In the rows, zero is written as 128.
One turn sends every row of this set to another row. A few are shown first. Where does it send the rows asked after them?
sado: [131 159 123 134 138 148 115 166 158 119 100 137 119  99 113 156 126 145
 148 135 121 101 131 123 122 128 159 137 148 109 117 135 141 146 119 135
 133 100 175 158 118 139 117 153 124 134 143 138 135 133 117 120  99 136]
rele: [128 127 133 148 127 159 109 157 149 119 130 130 127 116 109 150 123  94
  97 130 147 135 144  99 130 123 151 143 158 124 115 126 103 162 134 110
 119 134 136 133 130 135 113 158 103 150 142 120 117  91 148 114 107 124]
Gudo: [122 128 136 160 137 160 101 175 132 126 102 101 119 128  93 150 116  95
 112 140 138 119 133 132 154 155 177 117 148 141 131 128 122 142 127 133
 112 137 127 136 132 121 113 139 111 128 142 127 126  86 126 135  88 123]
nudi: [128 140 136 168 145 104 118 154 143 144  96 111 139 131  97 146  90 102
 152 148 106 122 122 109 117 123 142 142 127 140 128 136 140 134 119 124
 131 145 152 147 111 122  91 147 118 101 127 122 145 150 156  98 118 129]
gen: [147 126 139 148 140 162 136 188 132 119 119 117 140 124 114 135 147  90
 119 115 134 141 120 109 144 112 138 142 124 155 114 105 126 141 112 114
 119 134 110 112 121 111 138 158 156 105 134 127 151 101 135 115 106 135]
nog: [127 140 124 164 141 108 132 169 146 148 112 118 144 134  96 152 104 103
 169 145 115 123 123 143 119 126 133 140 125 149 110 138 140 125 126 123
 130 136 148 137 116 131 126 150 138 112 129 140 164 150 134  99 116 143]
gezi: [138 118 124 156 143 142 129 196 134 115 124 117 130 113 103 144 147  78
 121 121 142 133 119 110 132 121 146 134 128 148 124 105 130 141 109 127
 108 137 104 117 123 102 138 156 152 120 120 139 145  92 134 116  98 132]
zefug: [120 155 135 128 143 143 120 153 149 110 125 139 134 111 101 157 121 131
 123 134  95 123 124 110 115 117 139 142 130  96 114 132 142 139 117 131
 154 100 171 159  99 131 117 162 125 125 148 133 151 124 121  94 108 145]
rineb: [108 131 162 142 128 151 118 167 144 106 122 122 119 139 114 131 145 109
 106 117 127 157 123 109 143 118 131 134 128 129 117 124 117 153 138 109
 117 150 122 136 138 130 151 156 124 138 161 142 146  96 118  91 113 119]
Bop: [ 96 129 115 117 170 124 143 146 140 142 107 141 135 125 127 123 127 115
 130 124 122 125 139 137 130 133 137 132 132 101 119 122 118 130 117 156
 120 141 166 135 124 119 107 142 141 113 140 131 140 106 137 137 123 167]
laso: [114 118 158 167 143 114 117 137 137 132  87 113 135 115 108 130  98 105
 143 146 121 112 119 114 132 142 150 131 119 123 134 134 125 155 129 126
 136 136 153 158 115 132  86 135 125 117 129 139 142 142 148  92 127 109]
Dopu: [ 99 129 119 106 164 136 159 144 146 137 123 122 124 137 123 124 122 111
 118 137 111 124 121 120 108 137 134 134 123 110 105 136 117 106 109 138
 123 163 148 142 126 134  93 137 142 117 143 130 139 117 150 115 115 162]
gofus: [120 116 135 150 132 113 147 175 152 144 107 131 137 122 110 145 122 106
 164 133 119 124 120 137 133 129 123 142 119 127 115 119 117 139 132 114
 142 140 162 136 131 149 135 142 132 141 131 148 147 166 125  97 121 137]
bivi: [145 109 137 145 142 138 112 192 148 119 115 115 117 133  88 144 140  85
 104 131 104 142 113  95 124 140 159 148 145 138 106 121 149 123 129 116
 102 158 128 121 136 111 125 141 108 132 118 130 124 115 148 132  98 119]
fuma: [ 96 131 143 157 142 159 153 155 138 100 114 142 115 142  92 141 128 102
 114 132 108 152 136 121 123 140 135 142 131 104 132 122 107 140 121 132
 144 137 152 142 109 133 103 139 137 146 163 137 132 111 105  95 122 161]
soler: [123 152 148 130 155 118 114 147 175 122 105 141 136 108 118 141 117 134
 143 150 106 130 106 117 151 144 130 139 107 120 145 123 128 122 112 143
 127 121 157 132 112 101  93 149 132 137 149 126 120 138 110 113 112 114]
Losaf: [126 127 117 154 151 151 108 164 131 138  90 120 121 141 101 125 120 123
 135 134 117 130 137 104 134 153 157 150 139 115 121 123 140 156 100 161
 118 132 122 141 118 138 102 124 130 110 138 141 133 132 106 150  86 129]
sur: [131 139 117 153 154 173 111 158 156 113 103 133 129 132  96 126 137 114
 121 121 136 133 152 109 128 148 155 146 161  94 111 146 121 145 120 136
 135 132 165 134 119 131  79 136 138 140 139 129 124 130 140 114 118 142]
buluv: [146 124 142 152 136 148 124 187 129 136 121 117 119 131  90 137 132  88
 110 133 107 142 116  92 130 124 149 149 128 147 114 116 151 137 150 114
  96 154 135 111 143 126 120 137 103 131 118 120 112  96 145 120 102 130]
kozi: [122 139 159 142 156 134 141 149 150  98  98 138 166 105 133 119 140 118
 126 110 117 111 108 103 133 104 146 119 120 135 105 149 140 127 130 167
 135 132 148 145 137 112 106 128 128 140 147 144 134  94 143  90 106 124]
fam: [151 113 148 143 142 157 120 193 137 131 107 110 127 148  92 147 139  89
 108 134  96 139 113 105 143 138 154 145 136 142 111 120 148 120 140 107
 111 146 128 121 133 114 124 136 114 117 124 120 122 111 141 142 109 129]
pil: [116 126 141 169 135 144  99 178 132 112 101 107 113 117  94 144 122  84
 106 123 137 132 134 122 144 164 173 117 138 138 122 132 134 143 124 142
 104 142 129 135 128 114 125 152 113 140 140 132 141  90 125 118  85 119]
Rigav: [138 127 133 140 131 156 130 168 143 126 101 123 117 104 117 153 126 139
 150 159 103  91 109 106 124 126 156 128 123 110 119 128 149 129 111 132
 121 112 147 166 130 148 114 130 112 127 133 144 122 144 108 143 101 135]
Bok: [131 138 137 158 138 153 154 152 135 119 119 131 112 157 106 131 128 116
 152 113 108 126 130  81 116 130 143 141 134 131 124 113 157 120 121 125
 106 148 131 125 104 125 124 122 126 113 129 144 128 137 124 158 123 127]
fivip: [125 117 145 126 175 135 124 141 173 119 116 149 156  93 114 135 115 122
 146 142 119 110 113 123 131 144 144 139 102 121 118 119 112 112 134 143
 139 115 156 114  93 120 101 153 139 130 138 135 128 127 121 102 105 121]
diri: [120 151 137 133 146 116 130 150 151 128 108 143 158 113 123 149 119 107
 110 125  92 126 117  95 116 115 138 143 120 124 117 137 141 133 114 170
 144 127 140 146 134 129 102 136  99 145 159 133 121  95 140  97  73 130]
kan: [140 138 130 157 135 160 138 190 124 127 133 106 134 112  98 129 138  84
 118 122 143 132 120 114 146 124 145 130 119 163 117 111 133 142 125 126
 109 140 122 110 128 114 130 150 142 128 124 124 145  81 132 100  98 138]
Mepo: [133 123 136 149 133 129 174 159 134 115 112 148 156 106 152 138 140  93
 123 118  97 114 102 109 133 115 141 123 109 129 120 125 146 120 109 150
 133 116 144 134 144 108 108 134 119 139 136 134 117 107 122 115 112 134]
sig: [136 127 126 128 152 121 154 176 142 139  94 129 152 106 126 137 139 122
 135 129 101 111  88 119 128 131 153 136 124 151  91 138 140 116 119 160
 137 132 151 147 144 126 125 130 119 152 142 141 106 107 122 132  93 125]
mifel: [142 128 124 148 125 150 116 173 133 129 134 126 123 110 110 134 140  90
 102 119 142 139 131 100 139 127 150 142 151 128 118 115 125 166 134 122
 116 133 141 112 139 130 105 162 115 148 122 109 123  86 154  99 101 124]
zetun: [135 116 131 164 133 145 109 168 142 115 126 122 133 101 100 148 132  77
  93 122 148 144 136  87 124 125 141 143 140 120 108 124 120 163 125 122
 117 137 132 129 123 126 120 166 113 159 135 121 123  93 155 111 107 130]
serid: [115 125 155 135 132 142 122 181 131 121 127 115 114 134  97 126 145 102
  98 119 116 159 111 112 152 136 137 135 125 136 109 123 136 153 152 121
 117 151 140 128 140 128 139 146 119 149 139 131 139  90 122  83 107 125]
zep: [121 112 145 139 152 143 137 141 171 119 132 135 141 119 123 150 117 110
 163 135 108 117 109 112 134 133 137 117  95 112 116 139 131  84 132 136
 134 132 146 118 109 136 110 158 116 141 145 120 124 148 122 105 100 137]
vupov: [105 151 153 125 148 141 174 145 144 123  98 119 108 120 127 128 114 114
 129 132 113 113 129 115 112 146 136 129 117 137 114 129 126 116 110 144
 106 164 140 139 123 138  95 126 149 125 159 133 149 127 153 124 100 155]
ratab: [114 116 145 138 154 127 135 155 161 120 104 129 131 111 131 166 106 124
 180 141 121 123 113 115 142 125 135 127 105 147 116 144 139 124 125 153
 116 122 130 137 102 137 107 153 137 139 149 112 117 142 121 118  88 148]
mefor: [138 136 137 134 146 124 118 138 171 123 118 134 142 114 126 156 117 134
 157 160 122 124 111 108 136 128 124 137 122 133 114 155 155 126 124 139
 109 111 139 137 108 111  89 146 144 143 140 119 122 138 131 123 123 127]
siv: [113 143 159 133 157 159 138 161 143  96 117 117 139 108  96 138 124 130
 135 129 100 111 105  94 127  99 139 127 103 120 120 121 136 121 114 132
 154 126 160 166  96 125 120 145 133 107 141 133 149 127 125  96 107 148]
fara: [119 125 138 160 158 164 166 159 131 104 126 125 134 129  85 125 131 126
 143 136 134 129 117  95 108 111 136 142 130 149 106 112 106 130 110 137
 136 151 127 135  93 139 128 142 156 133 147 141 145 112 125 126 122 145]
dol: [131 123 153 143 145 166 156 163 138 103 112 129 132 103 117 148 120 116
 148 138 104  85 112  92 124 107 149 125 103 121 122 120 152 123 124 121
 127 112 146 157 101 128 110 124 129 105 119 142 129 136 123 127 113 146]
godo: [134 137 151 144 142 137 158 131 138 137  97 135 127 111 129 127 118 118
 125 147 116 113 135 105 116 142 127 139 120 119 111 123 136 137 112 156
 100 140 140 121 126 139  98 128 139 138 162 134 158 124 158 156 118 152]
pegok: [132 169 119 135 138 123 142 154 153 134 112 140 153 116 127 152 126 104
 134 109 115 100 126 126 117 141 157 122 136 138 112 152 158 109 126 153
 129 116 156 134 129 117 113 132 115 148 146 141 119  93 135 121  91 123]
guko: [124 109 143 163 127 124 139 145 144 134 107 124 142 105 122 133 120 101
 149 137 137 109 122 120 137 137 132 129 117 109 130 117 107 151 121 116
 146 129 156 142 130 145 100 142 132 140 126 144 144 155 140  94 136 115]
vipuv: [119 138 136 137 156 126 135 142 142 145  92 134 134 122 119 114 131 134
 134 136 116 127 135 116 139 132 127 129 127  98 123 122 130 129 115 163
 112 150 167 129 139 126 109 139 121 135 158 130 152 124 143 160 130 154]
dil: [125 132 137 160 134 147 101 176 119 132 111 106 111 125  98 127 131 103
 119 133 137 129 121 121 148 147 171 117 137 142 130 128 139 153 140 141
  96 141 123 126 144 128 120 145 117 133 133 131 136  73 123 107  90 116]
Benof: [107 122 155 151 135 133 115 181 141 103 116 116 118 132  98 134 156  94
 109 113 128 158 115 104 141 124 131 128 123 126 119 126 132 142 142 115
 109 157 128 142 135 116 152 152 127 151 144 148 132  94 123 100 117 125]

buluv -> kan
nog -> gofus
Losaf -> Bok
Where do these go?
zefug -> sado
ratab -> zep
kozi -> diri
rineb -> rele
gezi -> Benof
vupov -> Dopu

